In the rows, 128 means zero.
One turn moves every row onto another: examples first, then more rows asked:
lolab: [117  57  91 156 134 106 126 125 152 141 123 143]
Gizur: [101 124 117 143 131  88 144 109 142 141 101 147]
vinam: [138  66 101 110 130 113 135 163 157 137 135 128]
bilo: [118  81 103 141 128  69 139 149 134 123 116 104]
zivi: [125  67 109 145 135 112 146 150 164 159  95 102]
Vol: [100 125 117 157 122  82 141 117 145 146 106 141]
dariv: [ 83 110 138 125 104  95 142 139 151 128 119 128]
bobev: [ 77 106 144 135 112 100 147 144 139 138 111 135]
Dos: [140 141 104 143 135  97 140 125 143 149 118 146]
zekef: [ 80 114 136 133 106  90 141 147 146 139 113 133]
Boni: [145  80  99 132 133 119 120 174 120 129 128 115]
kugik: [124  67 102 116 129  86 145 148 164 134 130 122]
lapil: [149  75  95 146 146 120 141 143 159 160 105 115]
fufad: [139 130 107 132 126 129 121 146 130 143 135 161]
Togil: [118 117 125 142 117 151 117 163 128 154 116 144]
saniz: [138 127 111 121 134 137 125 141 129 140 124 161]
bazu: [129  67  85 133 130  80 135 149 156 124 119 128]
mimo: [112 113 129 128 123 155 121 156 126 148 108 148]
mep: [107  48 104 148 125 127 122 145 149 143 121 136]
ger: [137 136 106 132 142 106 140 117 138 145 110 151]
Tidud: [152  73  86 141 139 119 131 165 152 144 105 118]
dar: [ 80 113 136 123 115  93 146 137 144 136 102 134]
Bizu: [124 115 128 140 127 156 129 159 125 154 116 146]
Vesar: [136  64  79 159 137 106 121 141 148 135 111 137]
regib: [124  68  98 144 131  90 143 157 160 141  93 106]
sugo: [107  51 100 153 122 112 124 160 149 136 101 122]
gade: [100 118 119 160 122  93 140 105 149 139 108 137]
muzi: [145 138 107 139 136 104 143 118 150 144 116 135]
supe: [100 111 146 123 115 133 143 171 136 147 111 128]
pip: [129  60  96 125 123 114 125 175 149 128 121 127]
lobuk: [104 115 144 127 111 134 141 163 149 146 103 111]
Bedim: [138 124 110 135 136 130 130 136 127 141 134 165]
zumu: [ 92 113 144 121 116 130 139 160 139 148  95 125]
gida: [116 110 126 145 117 160 117 150 133 146 117 141]
dipo: [136 135 109 138 139  94 150 121 140 142 122 149]
vez: [131  82  88 159 137  82 125 132 124 125 121 124]
mufan: [155  89  88 155 144 108 124 149 122 136 117 115]
Zadu: [109  74 115 153 126  95 134 163 130 135 100  92]
Zapak: [ 99 121 125 152 130  86 154 118 143 145 103 137]
Pul: [113  65 111 148 121 119 117 172 119 129 117 111]
Mur: [ 97 118 142 129 108 127 136 172 141 152 105 121]
kem: [140 125 109 124 125 132 122 138 137 132 141 156]

lapil -> lolab
Togil -> fufad
Boni -> mufan
Now these:
gida -> kem
Vesar -> bazu
Bedim -> dipo
zumu -> mimo

